In the data rows, 128 means zero.
Each pair is two rows. How far apart are they, by a hidden measure? 0 means very close, and 20 very far.
[165  98 143 120 151 110 125 122]
[144 110 157 128 148 105 142  96] ~ 1
[181 105 155 156 200 152 196 165]
[160 110 136 117 121  88 143 128] ~ 8
[131  69 171 107 150 111 132 142]
[140  94 167 111 144 111 128 142] ~ 2
[ 78 149 100 156  84 114  94 124]
[111 128 191 101 151 101  89 195] ~ 19
[113 113 143 102 127 104 119 131]
[ 96 142 102 159 115  85  91 129] ~ 7
[ 92 108 139 138 130 100 124 136]
[137 126  92 130 134 108 170 109] ~ 1
[ 99 172  83 142 103 115  87 140]
[127 100 146 115 132 125 127 123] ~ 8
[120 147  91 136  70 157 133 109]
[208 165  91 136 115 103 152  56] ~ 13
[161 112 152 140 135 101 166 115]
[134  93 181 117 155 126 134 153] ~ 4
[ 93 153 105 129  82 119 122 157]
[190 153 188 181 199 193 218 169] ~ 8
[ 88 114 133  99 136 121 121 150]
[ 99 103 157  96 133 117 124 114] ~ 6
[199 224 163 114 106 146  68 193]
[123 118 114 117 120  95  82  93] ~ 14
[165 112 122 156 159  96 126 119]
[143 129  91 142  98 133 154 112] ~ 12
[128  96 135 144 148 111 149 133]
[121 157 172 135 147 122 125 106] ~ 11
[106 143 116 112  78 102  86 120]
[110 138  91 116 144  96 125  99] ~ 9
[163 127  85 149 124 111 152  96]
[124  91 145 101 141 112 133 158] ~ 7
[144 150 129 131  91 156 123  98]
[ 56 103 181 101 124 120 129 149] ~ 13
[128 120 119 141 104 149 143 123]
[176 113 123 124 138 108 146 133] ~ 12
[111  88 165  97 142 128 104 145]
[133 110 170 159 160 115 133 137] ~ 10
[130 140 123 147 110 116  91 104]
[ 84 146  87  93  96 114 107 102] ~ 7
[162  84 110 102 139 110 139 114]
[126  90 163  82 126 117 133 149] ~ 4
[126  98 152 118 131 133 165 173]
[143 132 100 169 106 109  92 102] ~ 8
[151 177 131 151  66 139  84 155]
[139  83 155 106 143 101 150 163] ~ 9
[188 108 163 138 150 104 141 119]
[116  83 141 132 149 125 151 152] ~ 5
[136 112 109 130 125 103 123 128]
[111 115 109  73 103 127 120  77] ~ 16
[142 142  86 120  80 122 137  89]
[116 134  65 134 102 125 114  92] ~ 1
[123 111 110 133 101 132 142 114]
[124 116 143 114 148 154 153 179] ~ 12
[ 75 190 124 111 132 205 115  66]
[134 152  90 159 139  90  77  78] ~ 14
[128 158  85 140  73 162 126 118]
[233 162 141 173 136 137 100 110] ~ 9
[186 209 164 142 102 149  59 170]
[119 133  87 169  84  96 124  79] ~ 14
[ 86 116 113 109 125 115 118 135]
[ 96 136 129 129 149 172 178 160] ~ 7
[123 128 134 109 160 144 166 147]
[144 121 101 137 117 116 119 121] ~ 9
[ 87 115 150 153 168 163 206 153]
[132 114 133 135 137 128 145 140] ~ 6
[103 122 129 127 144 109 104 128]
[141 102 147 149 152 138 178 127] ~ 12
[176 131 101 124 140 103 114  53]
[119  95 186  96 165 120 139 165] ~ 13
[149 109 172 123 153 113 134 148]
[127 129 114 115 119 131 108 118] ~ 9
[ 48 137 156  93 136 129 120 120]
[162 200 198 172 127 255 188 146] ~ 20
[123 177  79 192 102  98  93 144]
[106 174 102 122  53 170  86 110] ~ 20
[140 103 124 150 157 161 187  59]
[144 134  82  75 127 113 107 114] ~ 19
[111 182 100 166  52 139  77 173]
[173 113 141 165 141 105 133  92] ~ 8
[176 118 143 135 128 157 163 134]
[139 153 106 140  77 161 129 109] ~ 6
[170 120 107 130 115 135 154 138]
[127 127 207 150 255 255 246 189] ~ 9
[190  99 132 178 172 103 123 139]
[ 91 123 161 122 157 172 189 150] ~ 4
[151  92 154 123 148 111  91 115]
[193 154 127 125 123 133 108  75] ~ 4
[191 188  93 162  70 148 124  78]
[122 116 112 116 131 108 118 128] ~ 14
[157 120 145 118 158 104 117 136]
[104 183  59 114  97 255 165 117] ~ 20
[154 109 124 132 139  94 136  78]
[166  91 142 164 160 106 146 112] ~ 9
[127  97 144 138 137 111 136 114]
[110 102 116 133 147 113 125 137] ~ 4
[100  80 137 109 139 115 135 137]
[149 130 110 114  98 129 134 111] ~ 5
[148 129 118 108 108 150 149  97]
[168 111 124 121 144  91 113 107] ~ 11
[164 130 114 128 112 101 115  70]
[213 109 189 122 200 101 140 157] ~ 18
[141 112 107 123 116 104 122 113]
[121 180  80 181 116 104  94 183] ~ 18
[167 143  89 200 147  92  92  98]
[132 110 152 151 151 109 128 134] ~ 1
[174 114 125 128 149 119 101  98]
[101  96 181  76 150 127 123 120] ~ 6
[130 126 137 105 113 119 146 110]
[105 132 116 117 131 101 122 140] ~ 9
[150  85 136 107 127 136 150 150]
[132  88 145 115 145 118 123 168] ~ 7
[169 152  91 143  84 111 112  90]
[143 139 109  77 109 116  95 112] ~ 13
[108 147 109 125 117 122 109 137]
[130 116 116  92 128 109 139 132] ~ 2
[121 125 113 139 107 150 162 123]
[138 118 103 111 105 153 162 112] ~ 5
[127  93 156 100 131 110 149 139]
[162 134 103 129  91 151 147  84] ~ 15
[146 134 151 154 166  96 100  89]
[107 134 103  97 126 109  88 138] ~ 1
[102 154  77 118 105 131  97 125]
[ 89 174 125 102 115 200 113 125] ~ 7
[125 142  84 149 111 108 127  93]
[123 111 110 108 103 118 100 111] ~ 7
[110  95 163  93 123 124 136 125]
[127 102 151 114 149 114 144 154] ~ 9
[130  80 146  92 160 107 138 155]
[105 160 138 106 126 161 139 114] ~ 7
[136  93 141 100 148 116 127 139]
[129 123 123 124 119 116 120 113] ~ 4
[142  95 127 133 142  97 142 123]
[116 180  78 185 102 106  73 167] ~ 9
[185 118 147 111 129 132 173 116]
[ 95 112 159 104 143 100 118 121] ~ 11
[198 251 155 187  51 200  61 235]
[101 132 142 107 109 138 107 118] ~ 20
[167  97 119  94 145  96 156 155]
[137 156 112 105  91 121 133 103] ~ 10
[133 114 118  96 128 115 124 115]
[155 113 136 106 139 100 155 131] ~ 8
[103 179 105 158  85 118  75 138]
[164 103 154 133 140 116 137 115] ~ 5
[110 121 132 114 108 138 154 113]
[115 162 101 133  63 129  88 131] ~ 1
[124 102 156 114 155 117  99 123]
[155 172  76 145  53 159 102 128] ~ 18
[156 113 131 119 160  92 129 117]
[106 124 129 113 151 106 104 138] ~ 2
[163  94 152 140 164  74 123 119]
[125 121 123 136  96 136 139 116] ~ 15
[143 115  98 105 133 114 159 118]
[151 100 143  94 142 118 157 140] ~ 1
[102  98 161 135 168 157 177 191]
[102  93 175  93 175 120  90 150] ~ 19
[127  96 147 104 149 115 131 140]
[136 125  93 137  94 115 105 106] ~ 10
[154 115  94 152 161 132 161 114]
[121 151 113 119  81 137 122  94] ~ 10
[125 117 120 118 126 112 128 144]
[ 78 132 139 143 174 144 173 146] ~ 6
[ 93 102 162  83 152 120  86 109]
[149 121 119 131  81 110  84 103] ~ 17
[141 177 104 149  61 141  72 166]
[ 57 135 160  93 112 135 126  95] ~ 16
[110 111  75 137 104 118 123 106]
[133  98 117 120 115 130 137 117] ~ 1
[124 117  87 114 112 112 119 125]
[ 97 119 113 108 133 103 104 124] ~ 7
[127  97 147 120 139 117 142 126]
[102  80 160  95 139 127 147 141] ~ 2
[145 130 136 151 137 109 115 121]
[123 117 117  82 113 113 123 115] ~ 9
[101 122 104 134  64 133 114  47]
[105  91 186 111 164 149 189 203] ~ 20
[150 155 167 167 184 228 197 153]
[121  89 146 107 140 134 161 149] ~ 5
[123 128 116 112  93 131 134  92]
[ 55 180 148 105 114 154 127  86] ~ 12
[ 83 136 164  88 114 154 139 109]
[146 139 126 146 147 203 183 167] ~ 17
[117 108 125 140 109 120 106  94]
[ 91 131 183 111 115 159 157 136] ~ 6
[119 151  89 135  98 129  83 114]
[117 210  87 191  94 106  97 190] ~ 20
[110 111  97 132 104 106 122 120]
[187 145 120 145 116 129 123  66] ~ 8
[126 127 124 117 127 110 137 115]
[  0 177  68 104 137 209 146 157] ~ 1
[142 143  76 177 149  88  77 102]
[102 124 110 118 124 114 138 126] ~ 3
[ 75 119 170 123 121 133 133 135]
[ 87 127 138 102 141 112 121 136] ~ 10
[129 143 125 124 133 144 154 119]
[118 185 107 163  99 112  84 169] ~ 11
[166 157  90 153 118 114 122  98]
[ 94 120 105 109  91 121 134 126] ~ 3
[131 138 116 131  80 171 132  86]
[105 108 106 124 110 107 142 131] ~ 17
[156 130 129 142 158 115 153 109]
[146 129 124 146 143  96  99 109] ~ 3
[105 145 168 155 165 184 131 165]
[132 136 111 118 124 125 146 129] ~ 3
[124 150  71 111  84 147 101  94]
[112 182 175 142 255 255 255 116] ~ 17
[156 105 103  95 113 127 161 103]
[125 186  86 185  49 160  81 186] ~ 17
[ 96 127 141 128 152 116 138 139]
[106 147 126 111 133 101  94 119] ~ 8
[165  99 149 129 170 132 173 145]
[138 114 196 144 157 116 147 167] ~ 5
[144 105 152 118 134 116 105 157]
[123 130 107 120 120 121 140 131] ~ 1
[124 104 128 133 122 116 115  84]
[164 144 107 164 119 112  98  79] ~ 3
[111 106 141 105 139 100 104 144]
[123 126  80 106  77 130 127  71] ~ 18
[104 126 132 120 101 123  97  99]
[137 138 116 165 144  88  60  97] ~ 9
[164 143 117 136 146  96  85  93]
[156  94 170 153 158  96 106 132] ~ 10
[138 114 191 164 176 119 183 148]
[ 90 115 155 131 141 143 162 148] ~ 8
[113 130 122 145 104 123 128  93]
[175 147 120 127 123 114 106  87] ~ 9
[175 112 118 125 129 105 135 152]
[ 82 178  91 122 109 134 125 133] ~ 6
[134 108 135 121 142 124 146 162]
[ 99 124  87 145 105 100 121 111] ~ 5
[149  81 169 114 149 109 146 146]
[134 117 133 140 125 126 139 116] ~ 5
[115 118  98  99 114 120 115  93]
[126  94 149 109 141 126 102 113] ~ 1
[107 104 122 134 131 125 114 117]
[113  70 154  95 156 118 131 132] ~ 5
[105 118 139 111 121 124 112 152]
[ 92 147  97 123  79 125 139 104] ~ 6
[ 91 104 182  80 142 130 133 148]
[152 107 113 113 127 114  88 105] ~ 8
[124 144 132 163 181 211 205 143]
[127 131 108 128 134  97  95 125] ~ 13
[131 173 141 170 170 229 191  84]
[129 168  85 216  89 102  96 130] ~ 16
[107 161 150 122 117 187 138 114]
[135 119 143 155 144 103 114  93] ~ 7
[ 96 136 101 129  85 127 143  85]
[ 76 140 130 120 156 181 157 120] ~ 7
[118 224 123 153 135 177 114  98]
[143 168  86 152  40 137 101 179] ~ 20
[178 101 143 154 149 111 151 138]
[128 138 178 123 136 203 196 136] ~ 9
[128 180  86 137  87 126  72 172]
[129 103  91 108 109  89 121 112] ~ 7
[151 134 120 133 121 118 109 112]
[ 98 177 110 141 126 119  83 146] ~ 11
[182 157 122 168 129  96  91 115]
[122 110 136 110 113 134 147  98] ~ 12
[106 117 115  99 159 119  99 149]
[119 103 143  92 142 127 141 147] ~ 6
[124 120 130 133 158 113 101  76]
[154 120 131 128  97 128 123 112] ~ 13
[116 123 123 120 124 123 116 120]
[131 102 114 140 121 129 141 128] ~ 9
[121 114 133  98 132 122 111 136]
[ 96 108 145 119 123 138 135 124] ~ 7
[161  98 128 108 177  93 144  90]
[114 102 115 148 127 115 124 125] ~ 15
[145  93 125 118 160 101 142 150]
[140 153 160 129 117 147  85 113] ~ 13
[194 213 145 181  73 127  47 163]
[182 123 171 145 198 137 187 172] ~ 9
[155  94 135 134 150  88 117 140]
[104 163 100 131 119 128  86 126] ~ 6
[116 153 112 138 118 173 130  88]
[170 101 155 136 149 102 119 117] ~ 10
[133  84 141 107 140  89 133 150]
[154 122 115 143  92 130 127  89] ~ 17
[102 165 101 130  91 119 109 135]
[100 121  95 162 139 112 110 124] ~ 3
[ 87 124 148  80 117 138 133 127]
[ 81 187 160 128 118 142 115 117] ~ 6
[147 138 117 168 109 132 122  68]
[110 131  74 110  54 142 108 120] ~ 2
[ 76 127  86 116 104 105  74  90]
[178 167 102 165 110 103  50 128] ~ 10
[ 61 135 144 126 123 137 127 121]
[169 255 117 188 102 169   5 255] ~ 17
[153 159 112 161  94 111 107  71]
[140 155 145 192 198 169 164 133] ~ 13
[ 64 158 141 106 165 183 155 119]
[100 104 161 123 178 184 202 139] ~ 12
[136 158 119 117 133  98 114  95]
[165 128 102 153  87 101 151  74] ~ 20
[105  84 153 112 145 117 142 143]
[135 114 120 100 127 113 144 141] ~ 2
[117  82 188  89 147 122 148 174]
[ 97 104 120 107 125 123 131 130] ~ 6
[145 127 129 125 134 140 141 127]
[114 156  89 113  90 136 107 115] ~ 4
[155 122 130 114 125 162 186 145]
[112 128 115 131 126 114 113 119] ~ 8
[162 141 115 145 133 117 139  87]
[155  90 136  89 166 105 128 142] ~ 8
[132 105 140 141 150  93 121  88]
[207 134 151 168 152 176 139 144] ~ 12
[132 128 103  95  78 135 130 102]
[197 184  85 203 116 126  89 136] ~ 16
[157 124 111 127 156 104 120 122]
[115 106 103 110 112 110 136 128] ~ 8
[149 127 153 113 166 255 255 162]
[ 99 130 120 143 161 203 183  78] ~ 10
[119 141 157 139 188 214 210 170]
[118 125  91 134 115 104 144 110] ~ 5
[122 104 140 123 144  98 136 150]
[ 91  81 189 107 148 114 118 170] ~ 3
[171  81 181 135 183 116 126 134]
[114 112 149 125 146 153 177 168] ~ 8
[ 95 137  74 162 101 119 105 137]
[199 129  93 189 127 101 153  56] ~ 5
[153 182 152 188 195 203 154  73]
[177 229 137 163  94 137  59 224] ~ 20
[135 120  59 148 117 107 141 114]
[146 170 114 164 139  91  94  91] ~ 13
[127 116 187  75 144 135 170 185]
[ 84 145 137 122 150 163 148 151] ~ 5
[124 124 101 172 121 109 107 105]
[152 112 119 133 143 122 155 106] ~ 4
[101  80 190 117 170 116 160 162]
[100 203  78 149  88 143  59 183] ~ 1
[123 114 134  98 117 130 141 114]
[135 132 118 115  77 163 145  92] ~ 12
[110 112 128  97 126 121 130 136]
[104 206  83 187 103 133  61 172] ~ 12
[164 139 157 168 154 149 138 105]
[118 134 128 133 143 175 159 143] ~ 1
[ 72 141 117 144 144 193 177 149]
[ 56 133 152 109 135 122 134 125] ~ 14
[117 107  99 134 104 109 118 137]
[170 118 156 145 171 114 116 144] ~ 10
[137 124 121 136  87 127 126 140]
[ 59 121 129 129 191 187 196 103] ~ 10
[138 110 119 109 108 120 111 102]
[137 116 173 133 159 161 176 174] ~ 15
[ 86 137 107 116  63 139  92 124]
[116  91 159  98 150 123 136 145] ~ 12
[117 134  94 129 121 112 108  92]
[126 110 128 124 118 138 154 117] ~ 8
[139 129 182 131 185 156 151 194]
[100 116 204 102 139 130 143 167] ~ 6
[113 192 108 136  32 158  87 183]
[127 138  89 132 129 100 110 126] ~ 13
[129 126  73 117  91 105 116  99]
[115 127 111 110 124 113 147 156] ~ 12
[ 85  99 168  85 112 134 129 123]
[175 124 108 134 129  92 143 101] ~ 9
[150 128  95 112 145  92 112 132]
[126  95 138 132 137  91 124 132] ~ 8
[138 174 124 148  65 162  90 143]
[118 121 129 114 127  95 117 122] ~ 15
[101  96 127 114 138 120 134 138]
[117 120 169 142 161 127 142 137] ~ 5
[144 145 138 143 149 203 191  94]
[161 110 151 136 146  99 123 112] ~ 12
[120 100 149 110 160 117 147 160]
[119  89 149  95 141 107 124 144] ~ 6
[111  96 132 110 117 126 168 122]
[165 143 127 154 123 153 146  51] ~ 9
[108  95 101  98 112 133 111 136]
[158  83 174 124 182 100 135 116] ~ 10
[142 104 147 108 107 124 148 116]
[122 102 132  96 132 118 106 122] ~ 8
[122 136 105 162 137  88  92  84]
[161 207  30 205  42 174 114 165] ~ 20
[131 133 103 104  93 139 137  73]
[130 151 107 134  73 130 131  85] ~ 7
[106 171 115  77  77 145 120 144]
[151 132 138 134 155  98  99  96] ~ 4
[ 62 126 122 145 159 222 193 128]
[161 108 124 129 144  82 121  62] ~ 14
[138 133 124 140  97 141 132 138]
[131  98 119 109 145 111 141 129] ~ 10
[152 128 172 165 159 134 131 160]
[118 111  93 103 115 110 157 143] ~ 5
What is the hidden score of each row? Scores go from 0 to 12, and 6 is about the middle.
[129 143 164 160 176 199 112  84] -> 0
[151 138 111  96 112 139 112  97] -> 5
[ 61  41  61 128 144 110  96 130] -> 0
[155 131 109  96 112  99 112 108] -> 10
[ 68  77  96  96 112 126 112 119] -> 0
[ 94 115 157 175 144 127 112 121] -> 6
[131 144 153 144 112 109 160 166] -> 10
[131 144 164 144 128 130 160 126] -> 7
[151 136 111 112 112 122 128 108] -> 7
[169 157 134 112 112 138 112  91] -> 9
[ 97 113 152 160 144 129 128 123] -> 4
[122 146 166 160 176 201 112  92] -> 0
[138 144 146 144 128 106 160 177] -> 10
[152 138 108  96 112 126 112 104] -> 7
[ 77 102 190 255 255 116  48  81] -> 10
[133 147 161 144 144 187 144 109] -> 0
[148 151 153 128 128 156 160 132] -> 4
[ 64  51  57 112 144  94  96 144] -> 0
[148 136 106  96  96 110 112 119] -> 9
[155 152 144 128 112 143 176 143] -> 6
[146 131 104 112  96  95 112 124] -> 11
[156 136 113 112 112 119 112  98] -> 8
[ 63  54  69 128 128  82  80 141] -> 3
[148 148 145 128 112 110 160 160] -> 10
[145 129  97  96 128 134 112 101] -> 4
[ 72  74  85  96  96  93  96 135] -> 3
[145 153 149 128 112 115 176 139] -> 9
[ 79  85  94  96  96  82 112 148] -> 5
[152 131 115  96 112 120 112  99] -> 7
[154 146 146 128 112 147 176 151] -> 5
[ 76  88  92  96  96  74  96 149] -> 6
[161 151 135 128 112  94 160 221] -> 12
[154 146 121 112 112 118 112  97] -> 9
[137 143 153 128 128 106 160 168] -> 10
[157 144 123 112 112 108 112 105] -> 11
[143 143 110 112 112 130 112 102] -> 6
[126 143 165 160 128 138 160 120] -> 6
[143 130 108 112 112 120 128 107] -> 7
[151 150 142 128 112 137 176 146] -> 6
[142 136 108  96 128 149  96  89] -> 3
[ 58  48  68 112 128  82  80 159] -> 2
[ 70  48  66 112 128  86  80 145] -> 2
[ 60  48  66 128 128  88  80 154] -> 2
[135 144 165 144 160 195 128  94] -> 0
[138 150 158 144 144 173 160 119] -> 2
[141 145 135 128 112 112 160 194] -> 9
[ 63  43  64 128 128  93  96 140] -> 1
[120 146 163 160 176 195 112  95] -> 0
[148 132 106  96 112 140 112 100] -> 4
[158 144 126 112 112 135 112  98] -> 7
[137 130 109 112 112 134 128 103] -> 4
[138 129 100 112 112 125 128 116] -> 5
[141 146 155 144 128 173 144 120] -> 2
[148 145 113 112 112 108 128 114] -> 9
[118 138 163 160 128 146 144 102] -> 5
[145 153 159 128 144 165 160 128] -> 3
[147 153 143 128 112 104 176 166] -> 11
[153 142 130 112 112  92 160 204] -> 12
[147 135 113 112 112 133 112  98] -> 6
[162 136 112 112 112 120 112  98] -> 9
[155 137 117 112 112 101 128 124] -> 11
[ 83  90  73  96  96  78  96 151] -> 6
[ 78  78  91  96  96  81  96 147] -> 5
[ 73  91 185 255 255 120  48  87] -> 8
[139 156 149 128 128 158 160 138] -> 4
[109 126 150 160 128 123 128 140] -> 7
[148 148 144 128 112 129 176 150] -> 7
[154 158 144 128 112 128 176 179] -> 8
[155 137 124 112 128 149  96  95] -> 5
[147 140 120  96 112 145 112  91] -> 4
[126 134 155 144 112 114 144 157] -> 9
[140 155 163 144 144 183 144 115] -> 2
[153 140 101  96 112 131 112 107] -> 6
[152 139 120 112 112 137 112  96] -> 6
[112 127 158 160 144 121 144 143] -> 7
[ 76  80  89  96  96  81  96 145] -> 5
[135 149 159 128 144 173 144 117] -> 2
[130 146 167 144 128 139 160 125] -> 6
[130 153 168 160 160 194 112  93] -> 1
[ 62  51  59 112 144  80  80 148] -> 3
[156 141 109  96 112 122 112  97] -> 8
[120 141 163 160 128 152 144 107] -> 4
[164 145 125 112 112 120 112 111] -> 10
[145 132  92  96 112 133 112  96] -> 5
[142 150 140 128 112 108 160 190] -> 10
[114 127 150 144 128 125 144 139] -> 6
[149 136 107 112 112 137 112  89] -> 5
[135 149 161 144 144 178 160 101] -> 1
[138 149 156 128 144 178 144 107] -> 1
[164 146 116 112 112 121 112 100] -> 9
[153 134 113  96  96 102 128 112] -> 10
[147 152 140 128 112  96 160 197] -> 12
[ 83  91  97  96  96  74  96 151] -> 7
[156 140 111  96 112 105 112 115] -> 10
[151 132 112  96  96 112 112 104] -> 8
[132 148 159 144 128 129 160 124] -> 7
[148 145 141 128 112 130 176 154] -> 7
[155 139 108  96  96 108 128 102] -> 9
[157 153 139 128 112 118 176 180] -> 10
[149 136 104  96 112 108 128 123] -> 8
[145 155 150 128 128 152 176 132] -> 4
[144 155 157 128 128 164 160 125] -> 3
[145 157 147 112 112 142 176 140] -> 5
[139 149 148 144 112 117 176 147] -> 9
[147 151 151 128 128 154 160 133] -> 5
[ 97 123 178 239 255 170  64  90] -> 4
[ 76  83  88  96  96  79  96 145] -> 5
[155 148 146 128 112 137 176 157] -> 7
[158 156 126 128 112 120 176 169] -> 9
[ 75  82  93  96  96  84 112 132] -> 4
[122 146 165 160 176 199 112 101] -> 0
[146 141 108  96 112 128 112 106] -> 6
[162 145 123 112 112 115 128 103] -> 10
[157 150 136 128 112 102 176 206] -> 12
[106 135 179 207 239 172  64  85] -> 4
[128 143 156 144 112 136 160 117] -> 6
[142 126 106  96  96 128 112 115] -> 5
[136 147 160 144 128 132 160 137] -> 7
[122 143 168 160 160 193 112  89] -> 0
[ 72  89  92  80 112  89 112 132] -> 3
[128 145 160 160 128 152 144 123] -> 5
[147 152 150 128 112 116 176 155] -> 9
[154 137 106  96 112 119 112 112] -> 8
[146 148 136 128 112 107 160 179] -> 10
[160 153 127 112 112 132 112  88] -> 8
[ 67  51  65 112 128  90  96 145] -> 1
[116 144 169 175 192 192  96  94] -> 1
[ 68  46  59 112 144  84  80 145] -> 2
[137 155 160 144 128 157 160 125] -> 4
[ 63  50  65 112 128  93  80 158] -> 1
[117 131 161 160 144 168 112 105] -> 2
[158 143 121 112 112 121 128  96] -> 8
[107 133 176 175 192 193  96  83] -> 0
[ 63  53  69 112 128  82  80 147] -> 3
[ 61  53  62 128 128  87  96 131] -> 2
[158 155 138 128 128 129 192 160] -> 7
[145 125 108  96 112 141 112 113] -> 4
[137 153 159 128 128 166 160 117] -> 2
[ 62  46  69 128 128  85  80 144] -> 3
[167 149 125 112 112 106 128 103] -> 11
[ 66  51  64 128 128  93  96 141] -> 1
[153 149 147 128 112  98 160 216] -> 12
[150 149 133 128 112  96 160 201] -> 12
[116 141 171 175 192 190  96 103] -> 1
[149 128 103  96 112 120 128 112] -> 6
[137 135 110  96 128 158  96  91] -> 2
[157 143 120 112 112 111 128 116] -> 10
[112 134 169 191 223 178  64  76] -> 3
[ 71  81  90  96 112  86 112 147] -> 3
[151 136 112  96 112 105 112 120] -> 10
[122 140 170 160 176 197  96  89] -> 0
[102 128 174 223 255 167  64  87] -> 4
[149 140 121 112 128 153  96  90] -> 4
[147 152 147 128 128 114 160 159] -> 10
[103 129 168 175 160 179 112  93] -> 0
[131 152 157 144 128 139 160 131] -> 6
[ 82  91  84  96 112  81  96 149] -> 6
[109 127 167 175 144 158 128  99] -> 3
[124 137 144 144 128 118 144 150] -> 8
[152 138 114 112 112 102 128 110] -> 10
[139 143 140 128 112 108 160 174] -> 10
[134 152 159 144 160 188 128 104] -> 1
[130 149 156 144 144 175 144 111] -> 1
[ 71  83 100  96 112  80 112 158] -> 5
[ 60  52  68 128 144  85  80 154] -> 3
[156 149 143 128 112 138 176 170] -> 7
[150 151 138 128 112 102 160 205] -> 12
[ 91 121 176 223 255 163  64  78] -> 4
[165 159 134 112 112 119 176 180] -> 10
[119 127 125 128 192 161  64  90] -> 2
[165 147 126 112 112 136  96  84] -> 8
[148 151 149 128 128 154 160 135] -> 5
[158 141 118  96 112 118 128 100] -> 8
[145 155 149 128 128 159 176 126] -> 3
[161 153 147 128 112 126 176 164] -> 9
[151 148 138 128  96  97 160 201] -> 12
[152 149 150 128 112 138 176 157] -> 7
[136 131 103  96 112 113 112 105] -> 7
[ 66  41  63 112 128 105  96 134] -> 0
[ 86 104 178 254 255 130  48  83] -> 8
[136 142 141 128 112 107 160 169] -> 9
[ 60  48  63 128 128  91  80 142] -> 2
[ 69  52  58 128 128  84  80 140] -> 3
[131 146 162 144 144 183 128 108] -> 1
[162 148 134 112 112 125 112  98] -> 9
[113 136 162 160 128 145 128 104] -> 5
[ 65  74 154 223 223 174  64  89] -> 0
[137 152 165 160 128 179 144 111] -> 2
[150 135 119 112 112 107 128 105] -> 9
[131 147 164 144 144 183 128 101] -> 1
[149 140 126 112 112 105 128 110] -> 10
[154 139 118  96 112 113 128 112] -> 8
[129 143 140 128 112 107 160 169] -> 9
[157 150 134 112 112  94 160 222] -> 12
[ 83  89  98  96  96  75  96 149] -> 7
[160 136 117  96 112 104 112 108] -> 10
[124 140 168 160 160 194 112  98] -> 0
[147 153 137 128 112 127 176 165] -> 8
[ 76  89 156 223 207 177  80  84] -> 0
[ 56  40  59 128 144 104 112 133] -> 0
[165 143 124 112 112 105 112 104] -> 12
[148 129 111  96 112 107 128 108] -> 8
[157 142 121 112 112 109 128 115] -> 10
[146 150 148 128 128 166 160 135] -> 3
[156 141 123 112 112 113 128 104] -> 9
[144 143 142 128 112 103 160 183] -> 11
[140 126 100  96  96 117 128 102] -> 6
[151 130 108  96  96  99 128 102] -> 9
[ 84 104 177 255 255 136  48  88] -> 8
[ 73  83  85  80  96  89 112 155] -> 3
[132 144 137 128 112 114 144 170] -> 9
[114 143 171 160 192 190  96  92] -> 0
[155 156 141 128 112 134 176 161] -> 7
[167 141 126 112  96 108 128 106] -> 11
[ 85 116 189 255 255 129  48  83] -> 9
[136 139 154 144 128 117 144 151] -> 9
[154 136 106  96 112 129 112 101] -> 6
[ 66  50  65 112 128  81  80 153] -> 3
[142 147 155 144 144 181 144 116] -> 1
[ 89 104 156 175 144 129 112 128] -> 5
[ 62  56  61 112 128  78  80 134] -> 3
[147 149 139 128 112 110 176 162] -> 10
[146 136 118 112 112 125 128 110] -> 7
[137 155 160 144 128 166 160 113] -> 3
[120 144 166 160 176 192 112  89] -> 0
[139 153 154 144 128 175 160 106] -> 2
[151 132 125 112 112 111 128 121] -> 9
[160 143 122 112 112 103 128 111] -> 11
[106 115 169 175 160 172 112  89] -> 1
[ 57  39  44 112 160 145  96 109] -> 0
[143 149 152 128 128 166 160 125] -> 3
[152 158 147 128 128 129 176 163] -> 8
[143 151 147 128 112 128 176 138] -> 7
[161 137 121  96 112 108 112 116] -> 10
[159 141 132 112 128 160  96  91] -> 5
[145 145 141 128 112 109 160 181] -> 10
[118 148 166 160 192 197  96  95] -> 0
[154 154 136 128 112 108 160 181] -> 11
[137 142 142 144 112 118 144 177] -> 9
[ 84  89  80  80  96  82 112 142] -> 4
[146 161 145 128 112 145 176 141] -> 6
